In the rows, zero is written as 128.
The rows of D fall into several groups, and each row is roughly a mix of its group's hidden directions; some rows fit no group.
D (120 x 11):
[[132 108 146  79 109 136 144 101 109  92 146]
 [125  99 155 169 130 138 150 112  95 112 161]
 [108 169 110 114 109  94 115 113 138 120 171]
 [129 167 116 120 150 129 190 139 127 119 112]
 [108 109 128 145 118 185 132 147 159 157 129]
 [149 120 148 117 164 152 109  91 117 112  89]
 [120 168 115  96 119 145 101 136 103 161 100]
 [117 154  93 128 168 148 151 122 133 172 131]
 [ 74 157 122 114 152 138 126 116  90 141 122]
 [129 171 112 156  95 106 140 103 128 120  94]
 [129 104 169 185 120 117 138 108 135 117 134]
 [127 149 157 150 111 129 173 118 144  89 103]
 [142 137 145 132 125 171 171 151 133 123  88]
 [ 71 112 119 114 128 114 100 142 132 167 126]
 [145 105 122 186 116 120  85 131 124 136 115]
 [106 129 117 117 112 138 154 183 142 147 162]
 [148 107 102 117 142  87 111 120 107  92 159]
 [154 152 135 111 128 109 160 165 139 173 132]
 [123 120 121 137 138 124  64 130  93 105 146]
 [144 183 124 127 111 160  99 133 125  95 127]
 [119 156 141 139 130 168 180 133 131 160 133]
 [143 106 117 124 138 150 167 143 162  84 141]
 [129 105 135 148 129 159 122 120  98  94  79]
 [121 144 126  92  98  86 135 131 168 122 105]
 [113 135 109 116 130 133  73 118 108 175 126]
 [110 117  84 139 152 132  89 102 152 136 154]
 [134  75 170 140 102 114 135 115 146 120 146]
 [176 110 133 155 117  94 151 153 112 147 137]
 [121 157 117 138 151 105 114  83  89 140 106]
 [ 92 162 114 150  94 119 100 143 123 131 161]
 [147 139 148 130 112  87 148 128 109  87 163]
 [132 149 107 111 121 190  94 136 132 126 114]
 [124 115 163 180 118 100 127  97 141 125 146]
 [147 143 125 139 141 187 131 158 139 161 123]
 [122 141 144 154 138 104 180 146 128 151  93]
 [133 157  99 159 108 126 161 147  87 128 109]
 [135  94 104 181 148 142 119 112 107 152 128]
 [166  83 126 130 165 123 106 128 113 157 120]
 [112 149  83 105 153 151 110 111 132 165 140]
 [108 128 115 171  87  86 105 124 130 126 141]
 [141 114 143 145 115 180 108 161 126 149  98]
 [131  97 124 144 169 104 148 148  81 122 127]
 [110 107 138 108 112 133 115 182  89 109 129]
 [113 100 124  94 105  86 148 128 101 123 158]
 [ 95 146 136 118  93  88 108 115 153 116 156]
 [ 97 123 127 166 133 143 129 114  86 127 172]
 [127 131 126 110 173 110  96  96  92 148 131]
 [178 119 101 155 130 129 120 120 107 124  84]
 [139 143  64 132 124 154 111 125 146 131  99]
 [ 93 122  74 131 125 134 143 122 152 164 142]
 [103 161 146 153 102  94 142 103 100 113 114]
 [112 137 139  82  89 102 133  98 135 101 119]
 [105 111 135 189 101 137 104 130 119 132 148]
 [144 127 127 166 136 174 126 121 149  85 146]
 [129 120 108 179  93 116 134 145 141 133 168]
 [ 71 163 156 103 118 142 121 118 119 131 117]
 [ 75 116 134 142 127 145 110 101 102 100 106]
 [116 154 153  72 146 165 137 136 130 125 117]
 [167 158 128 113 138  91 114 106 137 157 101]
 [130 132 119 145 107 103 158 151 147 147 182]
 [140 108 141 101 120 134 129 135 176 136  78]
 [107 165 127  71 134  98 131 115 120 113 121]
 [144  83 139 139 144 133 147 169 100 147 152]
 [135 157 114 145 135 143 160 137 161  77 119]
 [113  76 149 133 169 153 120 110 137 146 128]
 [ 82 151 146 155 108 140 101 119 122 153 100]
 [146 154 133 190 146 123 110 145 110 109 134]
 [110 112 150 137 118 164 131 125 131 105  70]
 [141 167 162 172 105 156 124 130 133 125 110]
 [ 80 143 156 123 129 154 172 149 124 136 133]
 [140 147 121 124 131  97 128 130  92  93 178]
 [123 133 156 145 106 160  98 125  97 142  86]
 [126 154 153 145 104 104 138 103 133 128  73]
 [160  95 143 104 155 154 143 127 149 133  88]
 [118 154  87 156 142 136  91 118 163 114 136]
 [185 141 144 121 115 113 137 147 121 128  84]
 [146 128  87 167 149 146 146 127 122 170 134]
 [105 123 107 157 109 115 116 114 152 168  87]
 [127  94 125 112 114 136  70 107 117 113 154]
 [156 153  75 147 117  99 121 111 144 146 138]
 [126  73  95 145 129 157 110 142 153 132 136]
 [142 146 145 141 119 114 175 133 154  80 132]
 [107 115 136 114 104  87 161 116 168 116 108]
 [117 185 141 106 122 122 142 100 156 113 149]
 [116 126 114  82 116 107  93 143  96 148 104]
 [156 120 163 127 142  86 112  94 110 114 152]
 [117 131 110 125 109 116  63 107 151 124 147]
 [151 153 104 171 103  92 141 106 115 127 118]
 [133  73 149 111 121 103 157 123 145 132 157]
 [103 178 120 100 106  97 154 129 133 124 149]
 [ 83 134 141 130 123 161 160 159 102 128 106]
 [124 156 131  97 146 165 137 135 145 160  88]
 [125 125 106 179 103 120 134 140 124 132 178]
 [119 151 156 121  96  95 167 118 158 140 111]
 [130 106 129  86 149 163  87 141 119 103 118]
 [110 158 138 150 109 137 110 132 120 143  68]
 [154 178 134 130 111 104 147 122 120 135  84]
 [148 113 150 117 137 112 194 107 128 117 126]
 [188 136 139 137 154 127 159 128  96 129 133]
 [121 134 162 108  98  96 125  88 121 155 151]
 [136 170 146 112  94 116 119 109 123  80 137]
 [133 106 118 146 119 122 185 115 160 156 115]
 [109 138 135 146  92 154 157 155 156 139 162]
 [150 135 109 182 109 141 132 151 147 163 129]
 [122 179 147 111 143 150 104 140  89 118 141]
 [117 121 165 140 136 111 164 144 120 178 109]
 [159 148 114 147 133  90 132 151 152  90 105]
 [136 155 137  85 105 170 107 113 101 133 132]
 [126 103  94 119 163 111 104 115 117 131 176]
 [125  94 146 106 143 107 120 107 101  80 147]
 [142 121  87 131 170 147 131 173 132 148 135]
 [109 128 131 135 168 121 109  66 122 144 125]
 [130 114 136 112  92 109  84 107 152 109 160]
 [ 63 160 142 109 113 124 129 121 138 121 145]
 [173 115 166 117 152 158 115 141 122 112 102]
 [150 167 139 172 120 152  89 143 122 121 130]
 [122 123 178 134 128 112 118  87 108  92 115]
 [117 107 104  64 136 131 163 126 130 124 126]
 [121 138 106  81 124 144  95 136 109 170 119]
 [ 92 173 106 145 132 150 113 130 106 162 138]]
One row of each group comes first, with its name. Which group is each row after those in?
[109 178 123 151 110 126 169 127 126 160 138]  Q
[174 107 114 138 147 101 121 124 119 138 177]  Y
[144 133 118 113 142  84 166 141 147 112 167]  R

[151  82 138 128 161 162 147 124 111 111 152]  Q
[177 156 157 114 108  96 130 118 140 104 124]  Y
[114 117 165 112 161 141 147 122 163 169 134]  Y
[148  76 115 176 126 144 119 132 145 144 122]  Q
[161 108 155 158  90 104 126 145 154 109 121]  Q
[158 117 128  77 148 149 157 145 158 122 122]  Q
[146 134 104 176 114 106 105 142 108 121 166]  Q
[113 134 155  94  90 119 126  76 132 135 138]  R
[118 174 127 134 139 163 151 122 105 142  88]  R
[113 171 133 156 109  91 132 117  93 123 150]  Q
[130  80 109 128 140 125  90 130 142 153 165]  R
